In the rows, zero is written as 128.
Each run below is a few steps of one of 7 hidden systems, one row a step.
j534, run 1:
[[166  61 128 164  99 132 139 111 138 168 122  53 201 176  99  89  87 140
  144 107]
 [134 113 104 196  94 123 161 152 103 151 191  75 100 150  78 117 103 111
  157 181]
 [127 185 122 140  94 165 146 105  97 121 224  87 134 110 118 118 149 156
  109 137]
 [ 92 120 136  95  83 201 134 105 138 143 143 108 177 121 112 131 175 117
  127 142]
 [148  93 128 110 124 191 147 136 130 153 124 180 119 116  67 107 141 115
  125 147]
 [148 140 113 132 128 163 169 132 133 131 136 173 136 104  97 120  67 146
  127  85]
 [ 82 118 112 144 125 144 172 170 144 124 140 122 134 137 164 122  89 140
  145 101]
 [ 69 139 135 131 145 125 151 163 109 104 138 116  99 144 117 114 160 138
  124 130]
 [ 91 177 142 104 125 130 125 117 114 100 121 145 117 108 111 159 155 118
  123 133]
 [129 133 136  94 135 149 110 120 146 129 109 174 125 100 157 143 144 117
  119 136]]
j178, run 2, 10 rows:
[[ 91 143 116 160 119 161 175 134 143 164 155 144 151 188  68 139 180 157
  141 111]
 [144 167 179 136 156 173 141 165  99  88 138 157 120  86 100 157 133 149
  105 148]
 [112 113 135  73  97 159 140 118 144 114 128 162 134 105 128 106  76  73
  112 144]
 [100 104  83 118 134 151 146 143 142 158 113 160 114 137 132 108 153 138
  149  84]
 [122 149 141 138 157 122 144 176 114  84 121 141 137 156 127 155 118 151
  125 105]
 [ 87 153 162 127 120 115 147 117 153 119 134 141 119 108 142 133  92 114
  116 152]
 [106 126 102  99 128 128 106 121 128 132 116 138  97 101 161 121 160 113
  136 125]
 [137 128 117 112 141 108 113 130 133 116 103 137 148 172 128 146 143 125
  130 103]
 [126 137 159 155 146 105 137 119 148 141 112 139 129 121 124 138 112 146
  125 133]
 [133 119 129 128 134 115 113 135 116 118 124 111 106  94 152 115 107 119
  131 133]]
j174, run 3 (10 x 20):
[[118  89  65  80  71 183 138 169  80 104 141 108 124 136  85 118 114  53
  170 136]
 [142 186 119 145 141  97 167 101 160 135 163 214 131 190  78 140 115 142
  106 110]
 [106 141 155 149 142 193 145 150 120 132 125 106 145  57 150 138 152 200
  129  89]
 [ 80 110 137  87  96 163 134 162 131  94 135 134 135 138 133 141 110  57
  131 176]
 [123 147 112 101 151 102 132  91 143 144 109 200  94 129  99 107 134 133
  110  96]
 [143 126 119 141 151 155 126 169 110 107 103 116 156 117 146 169 130 164
  149  80]
 [ 84 115 164 132 130 116 147 154 159 115 131 125 134 153 155 125  98 103
  117 160]
 [102 136 108 108 143 102 124 107 112 127 114 136  81  96 130  92 144 130
  128 109]
 [150 145 105 122 129 120 105 138 107 104 121 117 148 150 141 172 143 125
  140 117]
 [117 120 169 142 142 114 129 120 157 140 117 134 137 147 141 127 129 136
  117 149]]
j174, run 4:
[[135  50 144 123 177 129 116 188 134 136  86 168  89 171 127  99 154 107
  125 158]
 [140 151 139 114 147  75 130 121  95  79  99 112 120 114  99 111  64 136
  116  85]
 [106 152  97 167 115  99 123 136 152 146 149 110 116 116 206 166 112 135
  158 124]
 [108 105 136 114 143 121 113 133 119 126 150 105 118 173 155  88 189 126
  102 147]
 [127 149 146 117 119  98 106  94 104 119  90 102 129 116  75 143 142 114
  132 137]
 [183 129 131 150 134 127 104 127 138 145 126 152 123 104 153 159 117 127
  131 154]
 [147  88 132 114 134 140 124 124 136 134 131 111 151 138 152  82 109 133
  116 114]
 [108 121 102 146 108 107 146 127 119 140 128 102 115 140  94 116 110 119
  154 122]
 [143 159 119 152 133 123 139 132 114 120 170 131 108 131 128 137 140 142
  120 144]
 [116 143 145 112 115 148 120 102 130 126 142 108 155 115 142 127 150 137
  112 128]]
j946, run 5, 10 rows:
[[104 137 169 142 138 143 147 174 102 103  98 130 117 131  70 172 147 117
  144 161]
 [138 167 122 106 126 132 138 123 124 102 159 183  98  93 133 128  84 109
  107 135]
 [117 103  94  91 124 168 129 117 146 143 119 143 151 128 153 100 135 136
  127  81]
 [109 103 135 140 151 113 133 165 133 129  99 136 123 179 113 142 155 127
  142 133]
 [115 169 140 138 147 100 142 135 116 101 126 144 101 104 125 140 103 137
  122 123]
 [120 132 108  95 114 146 118 122 131 120 134 120 132  97 173 129 115 119
  131 109]
 [115  99 130 113 136 117 115 126 146 141 113 133 132 160 140 120 158 116
  125 137]
 [136 141 148 143 149 105 124 122 122 129  99 137 120 124 105 140 133 143
  128 124]
 [142 135 124 134 125 127 123 134 127 121 132 123 134 105 152 144  94 126
  136 126]
 [119 109 118 125 123 121 127 120 141 140 140 114 127 139 150  99 127 123
  124 129]]
j722, run 6:
[[105 166  85 147 142  23 101 102 129 155  53 173  41 107  99 184 139  99
  179 132]
 [220 180 121 140 172  96  89 141 108  77 167 148 121 109 217 157  92 163
   92 114]
 [ 91  94 153 122 131  81 100  95 161 138  76  52 186 153 196 111 129 153
  126  87]
 [138 110 102 173 140  56 105 119 102 164 102  98  56 131  94 117 155 117
  160 160]
 [200 180 128 143 124  96 120  91 113 108 185 126 141 124 127 127  82 144
   94 129]
 [124 103 142 148 107 143 117  94 169 177 123  89 176 113 178 129 127 152
  136 127]
 [159  73 126 152 137 121 124 143 100 151 114 101 100 138  88  92 144 120
  136 156]
 [147 156 122 138 109 120 156 103 122 127 158 134 144 135  81 120  81 133
  120 116]
 [123 127 120 149 104 168 138 128 150 160 159 116 146 102 159 135 126 143
  142 136]
 [128  89 144 117 131 152 129 147 108 124 134 107 126 142 111  93 151 119
  116 150]]
j854, run 7, 10 rows:
[[158 125  85 174 103 118 137 151 150 158  74 142 118  57 145 201  23 118
  200 107]
 [114  83  93 128 169 123 162 208 134 102 176 142 101 192 205  58  96 139
  107  94]
 [ 31 193 128 109 109 105 153 101  86  89 132  62 132 136  82 122 167 141
  132  88]
 [130 177 138 141 118 143  96 143 123 127 147 151 109 109 152 215 191 101
  141 205]
 [177 115 189  77 164 142  99  92 147 121 108 180 153 118 139  96 133 132
   65 140]
 [138  89 107 112 113 105 114  96 141 163  46 124 142 100 104 130  89 114
  167  89]
 [154 101  79 177 150  96 146 184 127 138 142 143  97 183 134 128  99 130
  154 117]
 [ 93 174 143 145 139 104 153 137 103  88 174  81 127 132 138 100 117 169
  107  97]
 [ 75 151 129 116  95 142 112 117 121 126 146  86 119  93 157 154 172 108
  139 168]
 [157 116 146 100 137 144  98 106 134 138 130 167 129 147 113 125 184 108
  101 171]]
j534, run 8 (10 x 20):
[[208 107  40  81 153 136  76 152  44  99  99 134  90 103 133 124 158 130
  148  61]
 [151 153 145 151 137  92 135 126 183 123 131 173 204 241 138 189  99 131
  118 119]
 [ 99  98 183 196 151 102 137 129 153 176  98  79  86  65 153 109 123 162
  139 168]
 [156 133 107  77 120 114  98 140  54  57 147  78 109 115 129 100 111  91
  116 132]
 [117 160  86 118 102 103 117  72 164 163 155 157 150 187 136 149 169 114
  131 129]
 [165 103 166 161 148 166 112 138 126 165  95 115 142  89 118 149 168 172
  138 140]
 [155 108 154 106 122 129 136 132 117  95 130 124 146 128 107 101  56  91
  107 150]
 [107 132  71 143 108 106 145 102 143 162 155 129  98 132 142 101 118 124
  149 107]
 [141 130 121 150 139 155 128 162 100 114 139  98 147 141 128 153 166 166
  137 109]
 [103 140 179 123 120 128 141 120 140 115 136 130 144 147 105 133 122 111
  105 170]]
j449, run 9, 10 rows:
[[ 96 158 125 132 162  61 113 150 130 100  72 141  87 110 171 176 107 129
  150 105]
 [127 146 139 146 172  63 102 138 132 110 127 115 106 144 206 132 135 148
  111 129]
 [107 148 149 129 134  65  89  85 123 127  95  79 127 120 154 136 152 136
  129 128]
 [157 118 130 155 136  83  86 122 122 144 104 111 106 124 144 161 147 118
  146 169]
 [185 121 140 150 137  93 103  97 130 147 128 114 133 124 140 119 113 144
  118 136]
 [139 112 120 153 111 105 121 110 129 153 117  86 139 114 131 129  95 129
  149 123]
 [139 106 113 160 119 114 132 140 116 145 152  94 118 141 124 113 115 126
  142 148]
 [133 139 134 144 110 133 133 109 113 136 160  97 133 124 105 114 132 135
  122 144]
 [133 123 129 133  98 154 130 119 127 144 144 116 139 116 113 136 136 114
  137 155]
 [153 106 125 124 118 155 128 125 132 141 138 141 136 136 111 111 133 122
  123 137]]
j449, run 10, 10 rows:
[[176 127 135 100 162  73  83 123 125  98  63 163 108  82 176 144  64 115
  125 107]
 [126 127  80 148 149  47 116 121 153 139 116 120 118 156 201 128  86 143
  147  82]
 [ 92 137 137 176 148  68 126 140 108 124 118  53 115 147 147 127 150 168
  145 112]
 [122 151 174 153 123  92 105 118 107 112 138  76 106 111 128 147 140 113
  119 202]
 [166 130 136 129 117 115  86  77 141 162 145 127 124 103 151 128 150 111
  115 179]
 [189  90 107 133 121 130  99  97 131 167 101 120 156 131 120 133 136 131
  141 116]
 [160  94 126 167 130 116 147 143 125 143 110 117 135 146  92 119  75 133
  144 117]
 [114 134 123 156 116 127 159 138 120 127 167  97 114 109 129  98  79 138
  130 125]
 [ 98 138 116 125  94 143 138 123 117 125 176  86 132 133 136 119 149 114
  132 146]
 [123 126 141 123 119 151 126 118 122 142 142 134 133 146  95 133 177 115
  126 167]]
j854, run 11:
[[155  70 102 121 130 146 102 164 141 139 103 140 148 167 151 154 140 105
  153 134]
 [119 135 156 141 155  89 157 133 129 113 116 143 122 164  83  99  98 142
  112 115]
 [113 157 106 140 118 129 132 133 109 127 131 110 106  71 147 148 109 139
  154 110]
 [117 121 120 108 120 135 116 139 131 113 162 127 135 163 171 120 149 110
  114 145]
 [108 142 155 115 132 117 126  97 128 133 103 126 137 131  89 123 165 138
  115 128]
 [165 127 126 139 130 133 109 136 120 134 106 135 121  98 126 160 122 118
  142 145]
 [145 110 129 122 140 116 131 126 141 124 138 143 131 144 155  99  93 128
  110 122]
 [ 98 127 110 133 123 117 140 121 121 137 116 102 125 124 122 117 133 140
  145  97]
 [131 136 119 144 127 129 129 152 110 114 150 115 119 143 129 147 145 121
  135 149]
 [125 149 156 121 133 130 129 108 132 121 145 135 132 119 134 118 133 138
  102 141]]
j178, run 12 (10 x 20):
[[155  84 163 108 122 148 110 185 114  99  68 154 119 106  89 179  84  44
  151 202]
 [141 112  74 110 138 106 159  90 149 167 149 200  80 136 106  40  83 119
  110  85]
 [106 137 102 142 135 160 139 163 111 113 120  78 162 103 176 144 127 192
  153  37]
 [ 82 131 166 158 125 102 146 177 145  98 154 111 129 187 150 160 119  92
  126 199]
 [ 91 173 135  99 128 106 119  71 118 134 138 150  73  87 105 100 180 123
  105 147]
 [171 136  97  88 117 155  85 112 121 122  94 148 164 104 148 179 138 115
  145  98]
 [154  80 153 148 153 118 138 141 173 154 104 156 154 179 127 114 106 135
  118 131]
 [111 122 144 151 150 105 148 147 100 122 104 100  84  82 111  95  99 153
  132 107]
 [125 151  91 130  99 110 127 138 114 106 167 104 124 131 167 144  92 101
  140 130]
 [101 140 132 129 126 126 125  98 150 147 161 123 143 162 154 119 178 137
  110 137]]
j946, run 13 (10 x 20):
[[140  89  78  71 128 130 105 118 148 134 112 157 107  87 205  80  86 102
  127  92]
 [118  90  96 131 153  83 112 130 143 155  89 120 139 207 145 120 170 146
  145  83]
 [107 171 164 178 157  79 126 150 121 111 107 101 117 125 131 180 130 162
  138 131]
 [128 152 138 111 112 116 104 115 117 102 148  99 114  65 187 132  93 111
  118 154]
 [137  95 108  92 108 120  94  81 147 157 121 119 140 140 155  97 155 106
  121 135]
 [160 115 142 163 146 107 115 116 134 157  97 127 142 159  95 146 160 151
  136 133]
 [159 143 151 170 132 121 140 142 115 119 136 113 132 107 122 150  76 143
  130 141]
 [125 114 110 127 102 134 135 120 123 132 160  97 122 111 152  92  97 115
  128 128]
 [120 120 106 122 113 127 120 112 114 142 140 105 130 160 113 114 177 121
  130 130]
 [135 157 154 141 132 135 127 122 121 121 133 130 146 137  99 158 154 139
  121 150]]
j722, run 14, 10 rows:
[[142 141 117  87 142 139  89 144  46  86 107 115  52  19 124 123 151 114
  130 134]
 [145 143 102  81 110  91 110 107 154  90 144 159 182 217 164 149  96  76
  109 117]
 [106 127 142 165 178 124 126 121 160 181  85 156 113 112 141 137 189 192
  138 104]
 [164 127 146 120 139 105 103 160  66  71 102  79 116  95 118 144  92 111
  133 141]
 [ 94 138 106 127 114  74 142  98 175 139 148 147 130 167 165 107  79 108
  122 121]
 [141 132 105 144 146 141 108 117 102 153 132 113 106  98 149 124 193 176
  137 105]
 [155 126 155 131 121 108 112 129 104  95 124  88 160 161 103 146 116 104
  123 157]
 [112 130 141 141 128 110 142  92 174 171 122 157 111 110 129 110 106 129
  123 139]
 [170 112 101 124 127 155 115 140  94 130 135 112 120  95 136 120 131 139
  140 112]
 [121 117 131 139 119 115 140 135 138 121 136 111 159 186 121 130 113 121
  125 126]]

Name the system that made each run.
run 15 (2 x 20):
[[140 135  92 156 122 122 152 137 160 163 196 193  86 154 145 115 111 102
  123 171]
 [105 138 141  85 147 157 119 115 102 106 121 102 144 102 145  89 175 173
   96  75]]

j178
run 16 (2 x 20):
[[139 134  94 190 110  45 122 110 144 136 191  47 186 252 178 126 122 150
  132 117]
 [ 67 120 196 201 122 109 144 105 125 182 107  41 112 100  69 116 176 162
  144 183]]

j449
run 17:
[[163  62 166 152  96 157 106  65 170 220 104  94 157  75 117 101 132 132
  137 182]
 [218  64  88 133 103 161 135 145  88 146 154 118 112 131  71  78  84  92
  139 149]]

j174
run 18 (2 x 20):
[[143 231 125 156  62 154 145  79 100 111 180  79 195  97  77 200 105 155
  137 103]
 [160  95 167 139 113 213 117 142 165 163 183 156 146 115 172 139 163 112
  105 221]]

j178
run 19, 2 rows:
[[107 111 149 141 169 104 137 146  84 111  96  71 128 173  71  96 177 169
  121  91]
 [142 188 135 169  98 109 143 125 116 112 149 121 127  97  94 191  73 110
  152 159]]

j178
run 20:
[[117 145 127 167 136 130 144 163 174 132 173 145 143 145 216 155 100 150
  126 134]
 [ 64 123 178 101 147 108 116 128 120 106 114  92 108 126 149  95 172 123
  100 155]]

j178
run 21:
[[ 73 136 184  73 119 134 127 149  90  53  94  91 155 150  82 144 141  80
  112 156]
 [115 157 130 117 138 121 128 112 161 151 137 231  62  96 127 135 135  95
  116 177]]

j449
run 22, 2 rows:
[[147 112  32  40 126 190 129 112 108 140 104 207 116 108 102  93 152 122
  138  27]
 [105 113 116 147 163 145 160 205 166 120 111 189 173 241 140 184 154 143
  143  95]]

j946
run 23 (2 x 20):
[[124 105 100 140 127 102 109 118 130 169  64 130 110 127 100 156 157 119
  173 122]
 [181 151 135 159 159 101 138 157 108 101 150 148 108 134 123 140  86 136
  114 141]]

j722
run 24 (2 x 20):
[[126 163 117  61  90 130 136  61 164 105 163 166 201 198 125 118 100  92
   87  98]
 [ 92 108 162 168 146 180 145 138 169 194  80 150 127  78 129 150 176 183
  150 120]]

j178
run 25, 2 rows:
[[ 94 171 124 134 125 146 149 102 103 112 124  66 203 153  97 132 166 211
  127  24]
 [ 59 115 190 145 127 137 152 200 132  99  96 116 111 129 112 175 109  78
  148 206]]

j449
run 26:
[[102  91 103  95 102 128 120  95 132 159 135 120 103 136 120  75 154  88
  127 157]
 [165 148 121 135 146 127 114 111 109 139 117 151 134 155  76 150 182 153
  127 117]]

j946
run 27 (2 x 20):
[[142  43 164 111 131 193  97 104 116 188  90  96  97  32 114  56 190 143
  119 169]
 [234 108  94 124 125  97  99 127  94 112 104 149 153 209  37 153 108  80
  138 136]]

j946
run 28 (2 x 20):
[[146 146 143 132 177  86 164 142  97  77 100 135 140 176  65  96  74 176
  107  40]
 [ 59 177 132 190 114 114 161 159 144 124 148  92 115  75 193 186  85 153
  166 130]]

j174
run 29 (2 x 20):
[[ 52 133  94 122  74 124 139 139 147 132 125 112 129 150 143 174 123  67
  178 158]
 [145 120 141 141 171 142 132 147 119 143 159 162  92 156 115  97 205 159
   98 151]]

j449
run 30 (2 x 20):
[[182 119 210  91 170 137  60  93 115 108  83 121 175 128 137 147 212 150
   74 158]
 [161  86 157 114 135  74 105  94 157 148  16 158 133 116  89 143  60  89
  148 135]]

j722
run 31 (2 x 20):
[[143 162  89 111 110  80  95  79  59 118 162  91  37  72  87  89 153  92
  123 164]
 [198 159  91 140  99 121  77  60 149 168 183 126 174 151 181 159 168 141
  119 137]]

j854
run 32, 2 rows:
[[140 120 185 172 124 113 102  86 141 164 103  60 177 123 133 149 163 168
  129 150]
 [170  89 147 120 100 130 100 128  99 121 129  85 117 108 105 109 105  75
  125 198]]

j534
run 33 (2 x 20):
[[135 153  93 103  91 160  96  74 107 157  80 118 142  46  93 178 155 127
  170  92]
 [190  77 120 157 151 134 129 196 144 126 129 167 147 203 143 156  96 106
  135 154]]

j449
run 34 (2 x 20):
[[153  29  99 136 151 183 154 209  94 137 111 106 118 139 112  67 113 144
  151  84]
 [ 84 177 121 150 108  78 183 144 114  82 169 111 125 175  88 125  46 107
  127 120]]

j174
run 35 (2 x 20):
[[246  70 119 118 134 152  99 174 127 123 126 197 115 122 139 133  61  70
  124 184]
 [117  97 119 127 153 138 181 138 161 133 115 152 170 165 129  76  74 185
  119  17]]

j722
